vol: [158 129  80 161 113 124 134 177 115 152 140 130 146  97 151 105  73 118
 171 138 122 160 120  67 111 150 149 108 119 144 133  94  86 165 181 153
 173 131 128 143 149 187  73 117  97]
redu: [189 142  65 175  96 120 153 207 114 149 142 125 151  67 162  83  44 106
 183 153 121 176 119  64 109 162 159  98 115 155 138 144  72 170 192 160
 179 134 129 145 158 208  63 100  85]
favov: [ 92 102 140 116 149 135  91  97 115 120 130 139 127 157 119 153 160 147
 125 104 120 114 124 113 127 117 119 138 132 116 124 154 140 164 131 125
 137 123 127 141 122 117 129 157 140]
suf: [185 152  67 172  98 119 164 204 122 148 141 120 149  74 160  87  45 105
 178 155 126 173 121  70 110 160 157  99 116 154 137 128  74 160 185 157
 172 134 129 137 155 202  66  97  86]
lare: [196 173 122 143  94 118 188 189 143 144 117 116 120  67 142  82  68 103
 113 164 136 151 136 186 140 147 141 111 123 153 137 119 119  97  88 122
  88 136 129 117 133 125 157  92 112]
tulap: [125 109 107 140 131 130 106 139 114 131 136 137 138 126 136 129 114 133
 151 121 120 138 121  85 153 135 135 122 125 131 129 153 110 158 161 141
 159 127 128 144 137 156  96 138 117]
sumis: [ 89 103 172  98 151 135 153  77 165 114 117 136 114 167 107 158 188 147
  95 104 129  98 134 178 141 106 108 149 137 110 122 130 167 101  87 108
  89 123 127 121 109  79 172 158 158]
[196 173 122 143  94 118 188 189 143 144 117 116 120  67 142  82  68 103
 113 164 136 151 136 186 140 147 141 111 123 153 137 119 119  97  88 122
  88 136 129 117 133 125 157  92 112]	lare
[ 65 175  96 120]	redu
[ 92 102 140 116 149 135  91  97 115 120 130 139 127 157 119 153 160 147
 125 104 120 114 124 113 127 117 119 138 132 116 124 154 140 164 131 125
 137 123 127 141 122 117 129 157 140]	favov
[185 152  67 172  98 119 164 204 122 148 141 120 149  74 160  87  45 105
 178 155 126 173 121  70 110 160 157  99 116 154 137 128  74 160 185 157
 172 134 129 137 155 202  66  97  86]	suf
[119  64 109 162 159  98 115 155 138 144  72]	redu

Pomi: [140 137 170 119 113 174 149 168 160  95 109 129  85 131 130 160 137 124
 172 121 150 129  94 180 141  67 108 152 149 171 186 176 125 113 125 110
 116 169 180  93 159  98 146  88  79 135 184 113 164]
los: [ 64  73 173  87 105 122 110 113  94 147 132  94 164  90 144 158  78  66
 140 127 110 128 158 117  76 148  97  96  78  95  72  95 129 145  79 172
 108 140 137 170 119 113 171 149 168 160  68  97 145]
gokuf: [ 85 139 162 165 160 116 149 118  95 101 120 107 114 105 135 164 110 147
 138 184 129 137 126 199 155 141 186 159 186 164 152 142  83 134 144 156
 154 171 149  93 157 120 117 143  67  94 165 113 149]
[140 137 170 119 113 174 149 168 160  95 109 129  85 131 130 160 137 124
 172 121 150 129  94 180 141  67 108 152 149 171 186 176 125 113 125 110
 116 169 180  93 159  98 146  88  79 135 184 113 164]	Pomi
[ 64  73 173  87 105 122 110 113  94 147 132  94 164  90 144 158  78  66
 140 127 110 128 158 117  76 148  97  96  78  95  72  95 129 145  79 172
 108 140 137 170 119 113 171 149 168 160  68  97 145]	los
[142  83 134 144]	gokuf
[140 137 170 119 113 171 149 168 160]	los

govam: [132 123 116 122 125 112 138  63 119 131 131  80 130]
Rop: [146 126 121 130 131 113 158 144 135  65 135 120 128]
vikin: [147 126 116 121 152 100  86  64 151 103 128 142 132]
fep: [104 124 104 146  64 117 138 121 159 132 112 168 126]
[104 124 104 146  64 117 138 121 159 132 112 168 126]	fep
[121 152]	vikin
[132 123 116 122 125 112 138  63 119 131 131  80 130]	govam
[147 126 116 121 152 100  86  64 151 103 128 142 132]	vikin
[146 126 121 130 131 113 158 144 135  65 135 120 128]	Rop

benem: [157 114 180 180]
dovo: [121 190 156 180]
Vafoz: [128 190 113 180]
zufad: [156 205 129 114]
common zufad benem: 	[114]
[190 113 180]	Vafoz
[114 180]	benem
common benem zufad: 	[114]
common Vafoz benem: 	[180]
common zufad dovo: 	[156]
common dovo benem: 	[180]

rut: [149 101 121 121 149 121 115  99 128 152 140 116  86  99 149 167 110  76
 130 178 182 131  87 110 153 145 110 158 153 128 174 177 178  95 125 112
 119 108 178 106 149 117 153 153]
foso: [151 100 151 160 157 135 110 142 144 138 129  94 118 135 132 165 148 114
 147 134 103 131 120 181  92  99  97 128 120 128 140 135 118  50  92 150
 152 169 126 131 204  81 146 154]
vid: [131  90 143 120 151 107 124 124 159 126 185  93  92  90 167 119  87  82
 137 154 119  80  87 124 148 122 134 140 152 142 136 152 162  85 149 149
 129 156 147  84 109 172 104 123]
zike: [ 90 139 114 156 170 130 170 111 124 131 146 128 211 152 147 140 125 147
 138 117  78 135 141 146 148 129 146 122  78 125  98  69 128 115 154  91
  95 175 164 161 118 146 107 105]
Lireg: [148 139 114 156 170 155 170 111 124 131 146 128 211 152 108 140 125 147
 138 117  78 135 141 146 148 129 153 122  78 125  98  69 128 147 154  91
  95 175 164 161 118 146 149 112]
pazak: [ 90 139 114 156 170 130 170 111 124 131 146 128 211 152 108 140 125 147
 138 117  78 135 141 146 148 129 146 122  78 125  98  69 128 115 154  91
  95 175 164 159 118 146 107 105]
mam: [131  90 143 120 151 107 124 124 159 126 185  93  92  90 167 119  87  82
 137 154 119  80  87 124 148 122 134 140 152 142 136 152 162  85 149 149
 129 147 174 146 140  89 174 124]
[ 90 139 114 156 170 130 170 111 124 131 146 128 211 152 108 140 125 147
 138 117  78 135 141 146 148 129 146 122  78 125  98  69 128 115 154  91
  95 175 164 159 118 146 107 105]	pazak
[148 139 114 156 170 155 170 111 124 131 146 128 211 152 108 140 125 147
 138 117  78 135 141 146 148 129 153 122  78 125  98  69 128 147 154  91
  95 175 164 161 118 146 149 112]	Lireg
[ 90 139 114 156 170 130 170 111 124 131 146 128 211 152 147 140 125 147
 138 117  78 135 141 146 148 129 146 122  78 125  98  69 128 115 154  91
  95 175 164 161 118 146 107 105]	zike

degid: [100  86 127 165 114 103 129 100 108 144 152  93  95 138 141 135  64 130
 137 147  78 149 133  94  87 117 139 122  88 141  72 114 121  93 103 120
 126 153 108  71 119 158 116 133 143  99 117]
biv: [145 158 124  85  44 159 142  67 177  79 112 123 101 134 120  40 153 153
 126 112 157 106 124 141  76  90  93 152 117  99 165 116 134 106 134 115
  42 122 172 113 159 105 169 111 130 115 159]
Sapat: [131 134 129 124  41 138 148  57 155 101 134 103  87 137 153  54 109 149
 139 127 127 114 139 137  56 154 194 151  91 112  94 103 122 103 108 120
  71 126 153  93 161 135 155 111 130  96  93]
[131 134 129 124  41 138 148  57 155 101 134 103  87 137 153  54 109 149
 139 127 127 114 139 137  56 154 194 151  91 112  94 103 122 103 108 120
  71 126 153  93 161 135 155 111 130  96  93]	Sapat
[103 108 120  71 126 153  93]	Sapat
[100  86 127 165 114 103 129 100 108 144 152  93  95 138 141 135  64 130
 137 147  78 149 133  94  87 117 139 122  88 141  72 114 121  93 103 120
 126 153 108  71 119 158 116 133 143  99 117]	degid
[145 158 124  85  44 159 142  67 177  79 112 123 101 134 120  40 153 153
 126 112 157 106 124 141  76  90  93 152 117  99 165 116 134 106 134 115
  42 122 172 113 159 105 169 111 130 115 159]	biv

Dolug: [108 134 131  99 129 106 135 129 145 120 127 131 138 128]
mim: [140 125 123 148  97 158 118 108 131 137 123 120 128 117]
nagum: [115 126 131 121 102 130 118 108 119 137 132 145 120 123]
Pebo: [ 92 108 135  82  82  62 136  96 111 111 124 119 139 124]
rimin: [136 136 127 122 162 141 148 181 126 107 127 103 117 127]
Doma: [104 128 121 114 107 169 120 124 129 135 125 176 129 133]
subo: [ 92 108 135  82  82  62 117  96 111 111 126 137 123 136]
vap: [151 166 134 122 132 139 126 117 152 118 126  97 155 111]
mig: [127 106 117 127 112 158 121 123 134 126 128 117 138 123]
pob: [140 125 123 148  97 158 118 108 111 111 124 119 139 124]
[118 108 111 111 124 119]	pob
common rimin Pebo: 	[136]
[128 121 114 107 169 120 124 129 135]	Doma
[127 103 117 127]	rimin

Sife: [143 126 128 114 123 125 122 129  62 129 127 116 124 133 113 117 121 147
 138 129 136 114 127 127 138 139 114 133 127 130 138 127 114 127 122 135
 127 133 124 135 122 134 103  63 126 127 128 114 133 105 127 119 121 129
 123 120 121 104 147 127  88 132 125]
Nis: [168 126 121 144 145 110 118 138 114 120 122 159 150 138 150 129 136 168
 158 114 147 164 166 140 152 136 157 124 113 183 144 128 146 127 121 141
 142 152 153 142 132 171 158 123 139 140 143 143 134 154 136 125 119 132
 121 140 187 149 177 125 159 118 131]
vafe: [ 69 122 114 160 153 128 130 106 147 137 136 145 139 116 158 161 125  62
  72 131  76 160  98 142  74  95 148 116 126  62  80 126 145 144 140  90
 105  97 131 114 121  87 149 145 136 144 111 161 102 186 141 160 129 136
 136 117  90 186  50 146 190 118 132]
[168 126 121 144 145 110 118 138 114 120 122 159 150 138 150 129 136 168
 158 114 147 164 166 140 152 136 157 124 113 183 144 128 146 127 121 141
 142 152 153 142 132 171 158 123 139 140 143 143 134 154 136 125 119 132
 121 140 187 149 177 125 159 118 131]	Nis
[140  90 105  97 131 114 121  87 149 145]	vafe
[143 126 128 114 123 125 122 129  62 129 127 116 124 133 113 117 121 147
 138 129 136 114 127 127 138 139 114 133 127 130 138 127 114 127 122 135
 127 133 124 135 122 134 103  63 126 127 128 114 133 105 127 119 121 129
 123 120 121 104 147 127  88 132 125]	Sife

nid: [127 135 130 114 106 132 115 153 113]
giraf: [127 130 130 128 124 138 137 133 131]
tal: [126 150 126 126 131 128  90 114 126]
Par: [125 140 105 133 132 117 163  96 151]
bog: [127 122 132 101 120 143 211 141 133]
mifak: [129 118 157 140 117 132 209 142 121]
sinuf: [127 113 131 134 108 129 133 152 112]
ral: [132 161 127  99 111 125  61 146 124]
dufo: [125 141 129 118 156 140 173  99 151]
[157 140 117 132]	mifak
[129 118 156 140]	dufo
common sinuf ral: 	[127]
[129 118 157 140 117 132]	mifak

sido: [138 127 139 161 168 150 109  79  81  95 108 114 109 114 129 139 160 146
 146 148 159 192 150 120  86  75  99 124 131 116]
Vufe: [191 160 119  80  74  94 116 124 113 104 107 132 156 164 158 148 154 155
 152 131 100 106  89 114 123 111  86  84 116 156]
ramub: [ 97 111 111 109 101 130 161 178 171 148 126 134 145 159 143 104  65  64
  91 128 156 136 108 109 133 166 192 180 152 132]
zal: [156 134 134 151 161 149 124  96  86  94 106 115 102 109 127 153 164 163
 144 135 153 166 165 135  97  65  80 111 134 125]
kat: [103 160 172 141  90  99 101 170 163 165 133  90  57  78 128 133 126 116
 115 126 150 160 170 155 145 139 144 129 108  88]
dep: [106 114 112 107 110 128 150 159 154 158 155 157 168 142 110  82  92 107
 126 122 104  83  92 136 175 194 174 143 125 127]
vure: [101 127 156 198 190 150 100 112 136 149 155 109  72  63  84 119 141 138
 127 124 143 166 172 167 143 134 133 128 114  93]
Pifa: [156 172 155 141 143 161 170 161 130  90  70  85 121 131 125 100  85 111
  77 185 189 163 134 123 135 147 142 117  94  80]
kinum: [132 112  91  86 115 161 192 184 157 127 123 142 155 148 114  85  66  90
 110 121 124 122 129 150 166 166 152 139 145 151]
roror: [150 160 172 170 141 101  90  99 123 128 111  86  70 104 144 177 181 156
 130 128 144 166 169 136  99  77  85 103 115 104]
[132 112  91  86 115 161 192 184 157 127 123 142 155 148 114  85  66  90
 110 121 124 122 129 150 166 166 152 139 145 151]	kinum
[159 143]	ramub
[160 172 170 141 101  90  99]	roror
[ 99 123 128 111]	roror

gup: [ 68 125  99  70]
sov: [ 71  75 153 187]
fak: [ 69 154  57  70]
[ 68 125]	gup
common fak gup: 	[70]
common gup fak: 	[70]
[ 68 125  99  70]	gup

tomen: [120 139 128 127 113 141 138 127 129 115]
sed: [ 42  41 128 127 138 139 139 127 140  69]
nusu: [120  41 128 127 113  41 144 127 127  69]
[ 42  41 128 127 138 139 139 127 140  69]	sed
[120  41 128 127 113  41 144 127 127  69]	nusu
[128 127 138 139]	sed
[120 139 128 127 113 141 138 127 129 115]	tomen

godeb: [117 129 109 109 137 108  64]
melo: [173  61 173 127 103  80 204]
kep: [130 128 163 101 120 109 118]
roduz: [117 129 127 164 123 123 191]
beso: [127 128 128 129 128 128 129]
gatel: [100 120 146  90 134 136  57]
common kep godeb: 	[109]
common beso kep: 	[128]
[129 109]	godeb
[101 120]	kep

niro: [172 154 154 201 202]
Vidif: [104 150 154 201 202]
teno: [202 155 154 203 129]
[154 154]	niro
[104 150 154 201 202]	Vidif

zade: [ 78 114 128 151  47 128]
buk: [119 118 125 132 134 124]
mamep: [118 131 101 103  69 120]
kovo: [155  85 137 173  81 153]
Nes: [104 137 128 104  94 118]
zis: [104 128 137 104  95 105]
kulob: [121 155 148 146  72  76]
mevub: [143 154  82 128 144 109]
sor: [126 151  47 111  73 130]
common zis zade: 	[128]
[104 137 128 104]	Nes
[128 151  47 128]	zade
common kovo kulob: 	[155]

dofu: [125  97 172 124 112 130  65 174 115  83 177 143  64 155 151 145 170 154]
beb: [127 126 129 129 129 129 129 127 129 129 127 128 129 126 128 130 127 129]
zepi: [179 135 109 111 119 153 144 170 188  76  53 119 183  90  83 150 100 117]
Vuviz: [141 144 137 129 191 109 120 110 118 113 162 117 105 164 125  52 123 152]
Rina: [154 166 127  94 142 109 131  78 153 165 154  84 116 162 110  52 108  83]
kasit: [176 106 144 106 198 160 176 139 104 141 194  83 150  90 183 110  96 142]
rin: [132 126 109  94  95 124 124 118 184 181 121 120 142 130 133  90 111  83]
bapu: [119  97 171 113 126 150  85 100 104 112 150 122 121 121 152 115 157 104]
sabi: [157 166 147 185 153 177 175  48 147  79  65 128 113 117  83 129  88 119]
zunef: [132 199 169 169 130 164 129  48 149 111 117 142 117 116  84 106 102 114]
dosi: [149 214 125 151  95 172  85  93 177  76  53 123 190  90 123 144  88 113]
Ladat: [119 176 107 190 121 175  65 146 188 182 127 120  64 147 130 154 130 162]
common zunef Ladat: 	[130]
[119 183  90  83 150]	zepi
[129 129 129 127 129]	beb
[ 64 147 130 154 130]	Ladat
[127 126 129 129 129 129 129 127 129 129 127 128 129 126 128 130 127 129]	beb

rav: [175 119 140 140 192]
kapu: [136 109  92 132 162]
vire: [175 119 123 180 119]
Dozi: [136 109  92 132 108]
gon: [132  92 110 136  93]
bil: [142 116 137 110 198]
vafor: [206 104  60 167  93]
damu: [180 117  88  80 113]
common vire damu: 	[180]
common bil gon: 	[110]
[175 119 140 140 192]	rav
[119 140]	rav
[136 109  92 132 108]	Dozi

fozar: [ 88 104 125 128 129 134 128 128 128]
Bez: [130 137 167 128 132 152 168 149 114]
bot: [116  52 146 158 119 116 102 123 135]
Tomi: [115 139 127 166 162 181 102 127 128]
Vapar: [149 118 136 117 134 126 112 114 107]
gunuv: [143 139  76 116 145  62 127  82 142]
pado: [139 112 121 117 122 139 131 116 120]
zet: [104  88 165 122 144  73 142 181 131]
tiv: [128 124 128 129 125 127 129 141 118]
pufo: [133 124 123  48 128 130 146 120 130]
gubir: [127 161  57  91 129 201 110  67 125]
kazut: [130 187 169 179 141 144 134 107 119]
[136 117 134 126 112 114]	Vapar
[112 121 117 122 139]	pado
common fozar Bez: 	[128]
[ 88 104 125 128 129 134 128]	fozar
[104  88]	zet
common kazut fozar: 	[134]

goz: [112 114 114 134 137 113 134  67 144  92  93 113 147 101 144  84 171 127
 150 142 151 147 174 139 131  62 123]
litu: [151  66 117 100 127 154  83 144 150  85 150 141 125 108 132 204 172 118
  92  82 122 114 116 133 131 139 165]
Sefud: [109 164  92 119  94 120  98 114  66 118 108 151 104 146 138 156 114 116
  99  62 154 113  95 109 122 108 136]
[119  94]	Sefud
[112 114 114 134 137 113 134  67 144  92  93 113 147 101 144  84 171 127
 150 142 151 147 174 139 131  62 123]	goz
[ 84 171 127 150 142 151]	goz
[109 164  92 119  94 120  98 114  66 118 108 151 104 146 138 156 114 116
  99  62 154 113  95 109 122 108 136]	Sefud
[151  66 117 100 127 154  83 144 150  85 150 141 125 108 132 204 172 118
  92  82 122 114 116 133 131 139 165]	litu

dirut: [159 122 110 135  83 177  91 126 103  78 110 117 120 162 135 123 126 114
 134 122 148 145 110  97  95 143 179 193 126  75  82 129 145]
Gilip: [159 150 174 137 113 148  92  88  98  88 118 119 123 175 161 154 159 149
 168 134 124 103 139 103  96  96  90 120 120 121 126 140 142]
mome: [159 121 146 109 142 155 156 119  99  81 117 124 121 159 133 121 121 108
 137 135 157 132  94  94 131 184 177 144  84  82 120 148 131]
Sesa: [159 126 109 101 123 147 169 146 119  79  95  98 108 123 142 129 133 128
 149 117 117 120 125 156 124  89  78 143 185 189 143  96  74]
Fatin: [159 150 177 135 110  83  91  89 101  94 125 126 129 180 162 152 153 141
 157 123 115  95 135 102  99 102  98 129 130 131 134 146 145]
furu: [159 145 139 119  95  77  98 111 137 135 162 151 134 162 125 101  97  90
 120 104 117 121 147 149 149 148 135 155 144 135 129 134 129]
tup: [159 123 114 105 134 152 163 130 106  77 106 114 119 162 137 124 128 117
 136 117 141 146 124 108  87 119 164 205 155 124  70 108 140]
[159 150 177 135 110  83  91  89 101  94 125 126 129 180 162 152 153 141
 157 123 115  95 135 102  99 102  98 129 130 131 134 146 145]	Fatin
[159 126 109 101 123 147 169 146 119  79  95  98 108 123 142 129 133 128
 149 117 117 120 125 156 124  89  78 143 185 189 143  96  74]	Sesa
[177 135 110  83  91]	Fatin
[159 145 139 119  95  77  98 111 137 135 162 151 134 162 125 101  97  90
 120 104 117 121 147 149 149 148 135 155 144 135 129 134 129]	furu

